In the rows, 128 means zero.
Turns, then the turns between two rows, first turn first; the first pair answered:
zilo (before |-> after):
[189 112 137  81  90 190  90 111 147 162 187 124 131 124 135 109 116  92
 181  88 164 118  94 176 144  82 115 128 131] |-> [ 80 123 117 111 189 166 124 148  88 142 115 135 101 112 119 137 144 184
 161 127 110 126 133 133  97  80  51 118 198]
[ 99  43 148 112 128 117 129 164 141 136 145 115 146  86 129 116 139 124
 151 102 121  92 155 156 105  98 101 138 164] |-> [108  70 138 138 116 110 136 166 151 127 112 118 136  71 118 116 134 123
 156 104 108  76 131 155  79 131 117 156 169]
[142 111 144 147  95 145 129 161 120 115  98 139 135 112 133 140 135  73
 130 115 137 151 108  75  87 139 145 137 132] |-> [137  83 156 115 109 155 116 159 111 129 131 130 146 131 134 143 149  74
 125 111 142 171 131  81 125  99 117 122 133]
[103 128 151 111 144 135  93 121 118 122 156 128 144 141 164 119 144 135
  84 138 114 178 158 108 179  84  97 141 142] |-> [105 187 133 170 129 116 123 122 133 103  78 142 121 106 147 119 120 143
 104 144  95 143 121  97 114 158 142 166 156]
dek (before |-> after):
[161 170 182 133 121 127 114 118 111 137 113 151 150 148 154 101 101 121
  94 109 134 154 114  89 153 155 123 154 123] |-> [178 165 172 135 112 124 116 113 111 155 120 159 143 156 143 104 107 105
 110  95 132 149 105  97 156 144 144 145  99]
[121 143 117 141 124 118 148 131 121 144 122 137 109 130  99 118 154 145
 158 114 103 117 114 124 124 121 156 144 110] |-> [110 127 121 126 140 121 146 133 112 157 133 133 103 139 106 120 162 155
 160 114 111 126 131 130 130 101 135 131 122]
[157 110 117 152 125 131 165 141 118 101 129 148 113 148 169  90  96 101
 139 168 142 100 106 178  85 164 170 126 133] |-> [165  92 117 139 134 127 164 137 115 113 150 144 112 160 164  96 104  97
 147 163 140 100 118 182  94 147 166 116 123]
[124 165 146 158 116 142 128 133 144 126 114 139 126 131 140 151 118 126
 120 128  94 170 125 117 148 130 127 163 106] |-> [137 149 136 155 114 130 131 126 143 142 130 140 122 139 129 148 127 113
 137 118  97 173 116 130 159 119 144 160  82]
Naf (before |-> after):
[144  55 117  66 136 137 116 131 121  64 178  88 135 166 129  85  94 125
  83 158 140  50 175 164 128 135 108 154 172] |-> [ 88  91 121 100 168 122 128 139 104  54 138 104 125 159 132 100 110 166
  55 172  93  75 187 126 122 143  84 169 190]
[151 102 113 107 110 127 128 130 118 140 138 139 126 131 132 129 121 115
 154 103 126 119 101 132 155 123 157 105 111] |-> [143  88 115  92 123 128 131 142 117 134 137 132 133 123 145 125 113 122
 149 113 140 105 114 139 143 124 136  91 145]
[187 142 147 127  64 143  85 142 182 108 106 121 121 118 159 138 114  93
 108 149 117 129 103 152 173 176 162 145 115] |-> [186 125 149 107  70 141  83 153 178  93 105 117 133 124 172 130 107  95
 109 162 140 114 114 157 156 176 141 124 150]
Then:
(2 to 3 turns a pair)
[110  95 138  81 192 137  78 132 105 118 126 114 133 152 137 140 132 154
 105 148 161 150 153 110 161  91  90  74 144] |-> [101 140 140 121 185 125  81 110 114 138 119 132 117 153 129 164 151 155
 101 130 113 184 134  84 187  78 130 121  83] | Naf Naf
[172 146 148 156  93 120 123  94 158 134  84 127 117 125 123 133 113 109
 155 134 130  61  99 124 137 151 173 121  87] |-> [153 112 148 136 121 127 123 125 148 106  76 112 129 116 138 120 105 129
 143 155 161  44 124 131 106 160 125  94 148] | Naf Naf
[167 132 156 118 123 143  75 146 150 117 141 110 173 103 176 117 113 122
  99 158 135 128 154 129 139 138  98 150 155] |-> [126 111 144 112 182 127  93 152 111 139 152 119 154 126 154 133 147 154
 108 157 104 146 170 118 150  93  87 131 144] | dek dek zilo
[127 156 143 159 137 123  95 120 160 117  91 144 118  96 141 123 130 139
  90 157  74 178  96  94 144 132 135 185 112] |-> [111 144 127 163 160 111 114 122 139 142  93 151 107 105 126 140 148 152
 117 144  57 178  91  92 136 115 150 176  91] | dek zilo zilo
[157 141 153 174 168 135 116 100 124 137 137 115 123 140 111 191 153 100
 141  99 103 151 165  94 140  87 161 147  87] |-> [185 145 141 188 145 130 128 106 143 125 105 111 122 120 107 184 127  94
 160  99 126 106 137 106  94 126 190 144 102] | Naf zilo zilo
[ 86 184 104 161 129  78 124 150 109 101  77 112 178 141 132 103 114 133
  95 127  86 165 161 120 102 173 103  97 154] |-> [142 171 117 145  83  98 100 115 135 136 141 106 184 164 133 102 128  84
  99  98  92 190 144 135 167 132 147 111  78] | Naf zilo
[131 145 143 142 109 143 125 140 152 166 129 131 139 138 124 126 161 124
 122 106  99 121 116  97 188 106 157 113  98] |-> [117 107 148 112 131 149 123 162 140 136 121 118 152 134 139 110 143 146
 109 123 135  93 146 113 158 117 114  76 169] | Naf Naf Naf
[107 115 167  95 170 111 112 181 114 114 134 135 118 139 137 167 172 140
  51 132 139 162 138 130 161 111  86 130 192] |-> [194 118 137 122  97 100 138 169 149 127 121 140 105 118 103 151 144  88
 115 100 169  86  76 166 103 171 180 126 159] | zilo dek Naf
[131 115  74 133 147 136 141 145 154 123 101 156 149  82 156 118  76 117
 121 153 144 143 154 125 103 186 115 126 174] |-> [100 107  68 136 180 122 154 148 127 135  99 164 132  87 141 130 100 140
 130 150 123 154 160 113 101 161 110 120 161] | dek zilo zilo
[118 173 125 181 135 113 131 123 138 131 111 150 105 131 124 153 125 129
 131 125  85 140 112 114 116 154 139 170 110] |-> [ 87 150 129 155 168 118 121 129 115 139 125 147 111 152 130 152 141 140
 115 129  91 161 137 112 146 113 103 152 124] | zilo zilo
[ 55 141 107 116 145  91 133 130  92 168 125 115 150 127 134 140 172 167
 119 145  57 181 145 108 147 116 125 130 120] |-> [136 175 116 136  62 102 130 101 152 168 135 111 160 109 130 129 135 118
 132 131  78 165  99 121 145 166 193 160  90] | dek zilo
[164  67  91  97 116 117 131 123 145 193 191 120 138 129 132 129 138  98
 162  44 175  78 117 155  86 105 163  58 138] |-> [184  83 103 100  92 132 124 124 165 160 180 116 158 108 153 111 106  85
 140  59 192  70 111 157  72 141 149  58 174] | dek zilo zilo
[ 96 210 133 219 123 106 138 119 138 135  70 154  98 102 108 141 145 154
 115 124  47 176 110  67 125 164 154 188  98] |-> [138 209 145 216  85 118 136 112 163 137  87 148 106 105 109 137 125 125
 124 115  69 171  92  83 135 170 182 196  70] | zilo zilo zilo
[163  92 109 116 131 127 130 122 124 156 143 129 112 133 109 128 144 115
 175 109 150  98 122 150 116 110 147 109 101] |-> [147  86 109 105 145 120 125 122 118 159 152 129 113 135 112 133 150 122
 171 115 146 101 125 150 126  96 137 104 104] | zilo zilo zilo
[116 151 127 113  90 150 130  93 151 100  97 129 159 114 134  99  78 111
  92 168 142 175 133 131 137 139  90 145 170] |-> [ 91 166 107 142 113 132 153  95 133 106  61 141 141 106 115 117  93 132
 108 176 109 173 127 113 118 147  99 147 167] | dek zilo zilo
[172 108 117 107 111 130 131 111 136 146 164 128 125 142 118 129 123  95
 141 114 151 103 123 151 130 118 153 122  88] |-> [ 96 123 129 116 160 128 128 142 114  98 109 124 135 130 137 126 120 151
 102 152 130 109 160 115 104 138  91 130 174] | Naf dek Naf
[101  97 135 106 140 143 104 154 114 117 144 120 140 123 137 103 112 153
 120 148 155 110 138 122 146 120  96  79 165] |-> [ 89 114 135 124 149 141 112 156 110 113 121 121 127 118 123 110 118 162
 124 154 144 100 134 112 129 130  95  85 176] | zilo zilo zilo
[131  97 144  94 126 159 127 169  92 153 172 110 149 138 148 143 149 157
 105 157 149 130 135 138 171 104 137  86 114] |-> [164 112 140 107  94 158 136 171 111 125 149 104 153 110 150 128 116 144
 114 164 178  89 110 154 135 155 148  89 149] | zilo zilo Naf
[141 138 139  74 110 203 137 148 197  89 209 107 172  90 156 113  99 138
  82 160 180 128 137 182 164 181 119 166 142] |-> [ 51 190 131 122 169 173 154 157 161  95 151 127 137  92 138 147 144 199
  66 169 100 175 149 130 164 169 103 202 141] | zilo Naf
[ 79  98 106  92 127 134 153 169  74 160 128 156 136 165 170 176 183 200
 142 122 119 102 162 141  93  96  70 138  82] |-> [149 172 110 149  40 140 154 143 137 143 100 164 138 123 173 167 137 151
 144 114 121  82 104 143  75 183 149 192  56] | Naf dek zilo
[171 111 130 117  88 134 114 104 135 142 154 122 137 150 139 126 118  94
 119 113 165 142 119 137 150 108 148 129 109] |-> [142  96 136 104 121 136 104 109 117 146 160 117 138 158 145 132 130 106
 114 116 158 150 137 134 164  88 118 113 114] | zilo zilo zilo
[111 148 116 147 124 117 138 128 126 113  95 131 123 125 122 129 117 144
 116 138 109 134 134 114 111 149 134 142 142] |-> [106 121 124 117 144 129 126 130 107 122 124 129 132 143 128 134 126 148
 113 139 112 150 154 116 139 113 110 128 141] | zilo zilo
[126 121 140  99 125 149 115 127 130 139 176 123 145 150 158 128 142 125
 100 125 130 177 159 117 190  81 110 119 105] |-> [125 146  97 159 129 108 160 125 125 161 124 144 100 132 101 146 154 130
 165 109  94 133 120 110 122 124 184 132  76] | zilo dek dek
[105  94 127  84 178 143 130 115  88 139 158 128 122 159 112 147 161 133
 145 109 133 148 173 140 161  69 115 106 106] |-> [ 96 112  99 120 186 115 163 118  80 139 109 143  98 142  85 156 158 148
 184 104 115 111 145 137 103 118 144 102 108] | zilo dek dek
[116  76 111 111 157 123 119 130 121 119 144 110 121 153 113 121 134 124
 138 142 176  95 147 145 108 130  90  90 147] |-> [ 76 137 121 157 164 119 123 130 129  98 100 122 113 130 118 131 140 156
 106 163 126 128 145 102 108 151  89 131 157] | dek Naf
[170 167 148 148  63 147 111 118 174 136 128 119 141  97 155 116 107  79
  96 122 112 137 104 117 138 169 168 156 106] |-> [100 186 136 171 120 120 123 139 140 124  71 142 124  89 139 127 126 139
  90 147  81 129 130  94  97 176 127 161 153] | zilo zilo
[131  58  93  87 160  88 143 143 129 115 148 112 120 158 106 142 158 149
 175 139 157  96 148 145 142 136 130 103 134] |-> [163  64  89  94 129  96 135 139 145 115 147 113 123 144 104 135 155 129
 182 133 163  89 134 154 136 145 155 106 120] | zilo zilo
[ 89 128 136 110 152 128 128 111 129  82 123 118 141 126 154 123 108 158
  93 149 138 123 156 131 102 163 107 119 180] |-> [101 173 137 149 133 118 131  89 139 118 123 140 126 124 135 147 133 146
 104 128  87 161 128 104 141 151 156 168 107] | Naf Naf
[111 166 125 168 133  79 137 145 148 126  73 137 105 116 123 136 155 158
 137 138  86 128 102 103  77 153 134 142 106] |-> [143 103 144 107 119 101 102 124 145 158 174 118 125 156 138 134 175 119
 135 120 120 150 120 135 150  80 119 121  54] | Naf zilo
[127 109 113 117 142 130 139 140 121 116 107 133 125 133 117 125 112 137
 146 139 139  96 126 139  89 138 115 108 155] |-> [167 126 125 114 103 136 124 115 143 141 141 140 125 137 120 128 120 107
 138 116 116 130 108 135 134 120 157 132  98] | Naf Naf zilo
[117 182 112 142 120 135 131 127 130  97  96  98 126  86 128 132 128 145
  91 145  95 140 158  92 119 150 117 141 157] |-> [105 144 108 112 155 140 125 134 109 113 131  92 131 105 134 143 147 151
 105 142  94 157 182  95 146 101  96 120 148] | zilo dek zilo
[131 168 126 153 143 131 117 103 136 160 146 144 107 144  84 150 160  75
 137 116  67 156 101 149 152  84 161 162  39] |-> [ 64 113 113 120 221 118 127 148  97 139 127 141 103 148  80 149 173 135
 135 140  81 130 147 149 120  72  85 107 114] | Naf zilo
[ 71 134  99 139 110 104 164  99  80 143 124 116  69 186  84  88 174 165
 166 138 103 161 119 129 151 113 141  87 131] |-> [139 124  88 132  65 116 164  95 109 134 133 107  85 172  86  73 143 123
 185 125 148 126  92 155 134 146 169  79 132] | zilo Naf
[123  78 138  81 150 115 110 131 102 123 163 127 101 175 110 137 175 145
 117 115 108 165 139 131 156  96 109 120 151] |-> [160  95 109 124 117 101 132 124 121 127 117 138  73 149  77 141 159 128
 158  97 109 110  89 142 104 154 175 124 130] | zilo dek Naf
[104 161 154 119 140 135 139 114 119  99  97 111 136 108 128 145 129 150
  94 142 135 143 128 105 125 136 110 125 173] |-> [139 170 156 122 103 145 128  88 142 118 132 113 137 112 123 147 132 117
  99 124 128 166 103 102 159 127 147 146 120] | Naf zilo
[162  97 161 112 126 157  94 141  89 117 145 126 160 134 147 149  95 137
  86 121 121 171 143 127 140 103 111 148 160] |-> [149 139 152 159 118 136 114 142  96 112  90 137 148 110 133 153  84 146
  93 122 102 158 128 112 103 143 133 165 162] | Naf zilo
[ 70 151 155 143 180 114 125 165  73 149 153 130  89 163 153 152 170 185
 101 152  85 160 173  98 161  93  79 110 154] |-> [147 101 165  91 128 146 101 141 100 165 230 110 112 182 167 134 156 130
 113 132 147 144 161 141 198  71  98  86 116] | zilo Naf zilo
[127 116 155  92 145 133 129 111 135 104 133 121 152 108 157 118  97 145
 100 133 143 115 152 146 108 143 115  92 165] |-> [141 120 154  87 132 128 128 106 146 109 142 118 156 106 162 113  92 132
  97 130 153 118 140 154 106 147 122  94 156] | zilo zilo
[157 156 178 100  83 144  86 126 153  93 142 110 146 121 150 120  79 103
  70 143 148 145 116 125 118 152  95 161 156] |-> [152 144 176  94  91 142  82 127 143  91 152 108 156 132 155 121  87 112
  65 149 149 151 125 126 127 139  82 150 157] | zilo zilo zilo
[138 107 125  98 116 141 114 124 120 127 155 129 133 142 135 117 131 118
 131 104 147 120 144 141 145  98 125 112 119] |-> [159 125 123 113  98 140 118 113 142 130 139 135 133 131 137 116 125 106
 138  97 146 114 126 142 141 124 152 130 111] | zilo dek zilo
[ 98 126 112 122 173 123 165 126 110 127 176 123 134 129 109 164 128 139
 144 133 136 136 166 116 128  90  91 109 136] |-> [ 86 139 101 139 169 117 178 128 113 127 149 125 124 118 107 165 126 146
 152 134 122 123 161 113 104 114  99 114 149] | zilo zilo zilo
[120 190 113 146 111 143 111 167 142 176  87 135 131 101 140 130 102 147
 159 142 131 151 101 114  66 162 142 168 135] |-> [155 168 116 129  89 148 108 164 150 185 112 133 131 106 135 119  92 125
 176 131 154 139  93 132  75 160 163 157 119] | Naf Naf
[133  91 113 107 157  91 133 127 103 133 140 102 124 130  92  93 146 161
 172 125 144  98 141 146 127 131 151  72 153] |-> [172 144 129 143  96 103 130 108 140 122 128 112 139 109 100  94 115 128
 159 118 137 110 103 135 133 167 196 111 128] | dek Naf zilo
[103  70 130 117 183 115 135 174 110 142 115 133 120 136 123 128 136 158
 170 142 141  88 156 138 101  83 106  85 125] |-> [ 68 128 136 156 188 110 137 172 116 129  85 136 122 118 129 133 130 183
 152 152 104 107 147 103 103 110 104 116 142] | Naf dek
[160 177 123 149  59 130 135 122 148 154 103 137 139 109 152  99  95  98
 135 105 130 108 102 139 112 167 118 154 102] |-> [110 187 138 145  95 138 126 136 134 127  96 136 143 108 172  97  93 133
  96 126 110 130 130 117 112 165  78 162 142] | zilo dek zilo
[153 136 121 154 101 114 139 101 145 154 127 132 117 130 118 129 130 116
 167 110 111 138 106 130 107 130 173 146  79] |-> [127  87 123 110 135 125 124 112 117 163 167 122 131 154 134 126 157 131
 156 111 128 149 144 144 138  76 124 111  95] | zilo Naf
[101 167 154 143 142 137 115 119 133 110 125 132 138 132 153 125 133 142
  80 143 107 161 140 101 166 107  90 166 140] |-> [162 167 135 161  93 128 133 102 157 136 131 146 127 133 128 129 133 100
 127 108 114 138 100 120 150 123 157 167  80] | zilo dek
[142  95 109 125 124 114 133 117 114 140 150 133 122 136 107 138 136 132
 153 113 129 112 118 133 124 100 158 116  93] |-> [118  83 104 115 149 116 134 132 104 123 137 129 129 129 115 132 134 152
 143 128 140  94 136 136 108 100 114  97 139] | Naf Naf
[135 165 135 160 101 135  87 107 152 152 149 151 117  97 127 158 131 136
 135 125  96 159 105  91 167 134 209 152  34] |-> [129 107 136 108 120 148  75 112 128 162 206 142 125 120 132 159 149 129
 138 126 127 160 129 109 192  87 183 118  36] | zilo Naf
[142  95 121 113 130 130 127 108 127 159 159 126 109 148 110 126 145 118
 142 105 127 124 118 141 143  95 154 119  93] |-> [129 125 103 148 139 111 149 125 123 140  96 130  95 121  99 130 133 136
 158 116 113 101 103 125  97 136 160 123 122] | dek zilo dek
[129 112 112 102 159 114 129 108 107 164 159 140 117 164  89 143 148 137
 149  96 102 137 120 147 160  84 156 123  52] |-> [112 113  93 120 176  93 156 144 107 119  77 137 111 126  95 127 118 168
 161 121 125  75 123 152  69 157 135 104 133] | Naf Naf zilo
[103 157 143 148  97 137 140  81 172  96  98 145 131 112 106 130 102 106
 137 178 115 133 135 185  81 159 124 119 111] |-> [101 118 136 123 122 137 146  94 155 100 106 144 134 127 101 128 111 117
 147 182 135 111 140 202  70 147 109  92 126] | dek Naf Naf
[111 139 143 168 192 146 159 109  86 153 113 149 125 125 109 149 180 153
 132 134 113 118 156 103 146  49 154  97 120] |-> [200 146 148 169 118 161 153  96 138 127 112 140 144 103 122 119 121  90
 144 129 171  74 111 141 116 113 195 111 125] | dek zilo Naf
[ 99  79 161 161 172  79 119 104 183 113 112 152  96  86 131 106 158 158
 116 159  78 130 160 105 118 117 104 130 139] |-> [165  81 165 148 121  91 101  76 212 119 147 152 111  89 134  91 140 104
 125 136 101 130 128 118 145 117 153 143  97] | dek zilo
[112 167 112 155 139 111 125 117 118 147 117 110 121 132 114 133 135 127
 147 108 101 135 105 113 130 137 143 151 101] |-> [154 127 116 121 119 123 119 118 127 142 142  92 135 136 118 113 121 103
 163 103 147  95 108 145 119 136 142 118 118] | Naf Naf
[127 166 124 136 114 119 135 121 148 113 106 123 132  85 132 128 114 117
 124 131 111 132 104 118 126 155 142 149 135] |-> [104 160 131 134 135 117 135 117 130 131 117 127 124 101 130 140 139 129
 116 128  94 152 121 112 152 122 136 147 113] | zilo zilo Naf
[122  98  96  74 160 153 113 119 119 124 149 151 134 134 150 132 142 183
 131 152  78 113 136  98 176  86 111  85 121] |-> [155  93 102  62 127 169  97 111 144 117 164 139 149 134 169 118 124 151
 128 143 110 110 122 116 189  95 122  87 115] | zilo zilo dek
[117 155 115 168 138 123 150 122 136 118  75 150 110 110 118 125 121 142
 130 140 111 106 114 120  89 182 149 157 149] |-> [126  88 109 112 160 128 138 111 107 166 158 143 104 154 104 134 172 130
 149 114 121 134 135 144 144  96 146 124  96] | Naf dek zilo
[127 139 132 152 132 124 120 101 140 157 153  89 116 173 138 123 153 104
 172  92  85 118 128  95 143  99 156 187  69] |-> [126 119 131 140 137 123 119 105 129 160 163  84 119 177 129 121 160 107
 181  92  91 110 131  99 134  81 149 173  68] | zilo Naf
[154 108 119 123 105 144 131 123 129 140 122 114 123 110 133 123 113 122
 158 139 170 107 115 150 100 154 155  97 123] |-> [ 84 137 133 140 152 138 132 134 102 125  93 124 124 104 142 136 131 175
 116 170 116 153 136 108 122 143 111 124 147] | zilo dek Naf
[132 106 116 124  91 141 145 143 149 120 160 101 111 131 135 108 128 116
 111 108 133  84 153 129 192 106 124 127  90] |-> [103  96 110 125 112 139 142 157 141 118 159  97 105 134 137 117 135 135
 101 117 135  92 169 122 198  91 105 119  97] | zilo zilo zilo
[147 138 144 136  86 139 124 127 125 107 133 140 118 139 118 118 146 102
 133 131 134 145 126 127 147 123 173 142 125] |-> [134 153 145 148  85 144 125 135 122  93 113 145 117 128 124 116 141 119
 123 140 122 142 131 118 139 141 159 152 135] | zilo dek zilo
[ 83 122 159  69 129 160  87 115 109 125 187 116 139 152 141 152 143 152
  94 131 107 188 155  96 206  40 115 127 112] |-> [131 170 179  97  59 176  72 100 165  98 167 114 154 117 165 130 100 115
  82 133 117 186 128  91 200 100 148 165 124] | dek zilo zilo
[130 101 122 122 124 137 126 144 118 119 133 114 159 147 123 135 130 127
 147 121 143  88 128 144 112 110 117 110 139] |-> [100 131 126 143 140 129 129 146 114 112 107 125 152 139 133 145 129 149
 126 132 114 106 137 123 107 124  99 129 158] | dek Naf
[189 173 149 158  89 141 112 104 149 142 143 122 107  97 112 134 100  70
 141 117 111 133 113 127 156 156 202 168  89] |-> [123 123 160 100 169 140  95 113  92 163 192 117 114 132 122 149 145 111
 118 132 106 177 181 121 202  64 125 135 103] | zilo Naf
[106  87 130  83 153 115 170 128 114 111 111 140  86 165 112 140 167 147
 151 144 133  93 126 139 116  89 124  54 123] |-> [ 94 150 144 115 132 122 172 142 138  71  58 141  90 131 133 138 132 156
 116 169 122  99 120 113  93 143 117  86 167] | dek dek
[128 135 117 126 166 149  89 113 134 169 162 188 136 130 114 152 131 127
 125 147 117 138 172 139 134  80 164 121 115] |-> [151 133 104 136 143 152  92 114 149 163 150 190 131 115 102 149 112 110
 157 143 134 103 152 156 105 115 191 115 113] | zilo Naf Naf
[ 98  99 101  98 163 126 112 138 125 109 130 100 152 122 151 127 130 154
 112 146 142 113 163 142 135 126  81 103 162] |-> [165 107 109  97  98 141  98 117 156 119 160 101 161 120 155 123 117 104
 114 123 156 119 129 157 157 129 133 126 122] | zilo Naf zilo
[103 119  90 124 164 127 112 105 105 140 156 125 101 123 150 121 141 114
 118 129 112 134 137 126 110 123  78  98 146] |-> [ 98 148  99 150 158 125 115 105 118 136 137 129 100 114 146 127 140 112
 106 130  91 155 124 111 111 134  91 124 140] | Naf dek
[133 130 153 100 148 148  97 113 126 153 175 112 144 131 154 152 123 111
 119 108 131 181 121 117 142  99 133 140 112] |-> [117 150 129 138 165 125 133 116 119 165 135 129 119 119 119 164 135 120
 148  99 101 157  98 107  97 122 156 149  97] | zilo dek dek
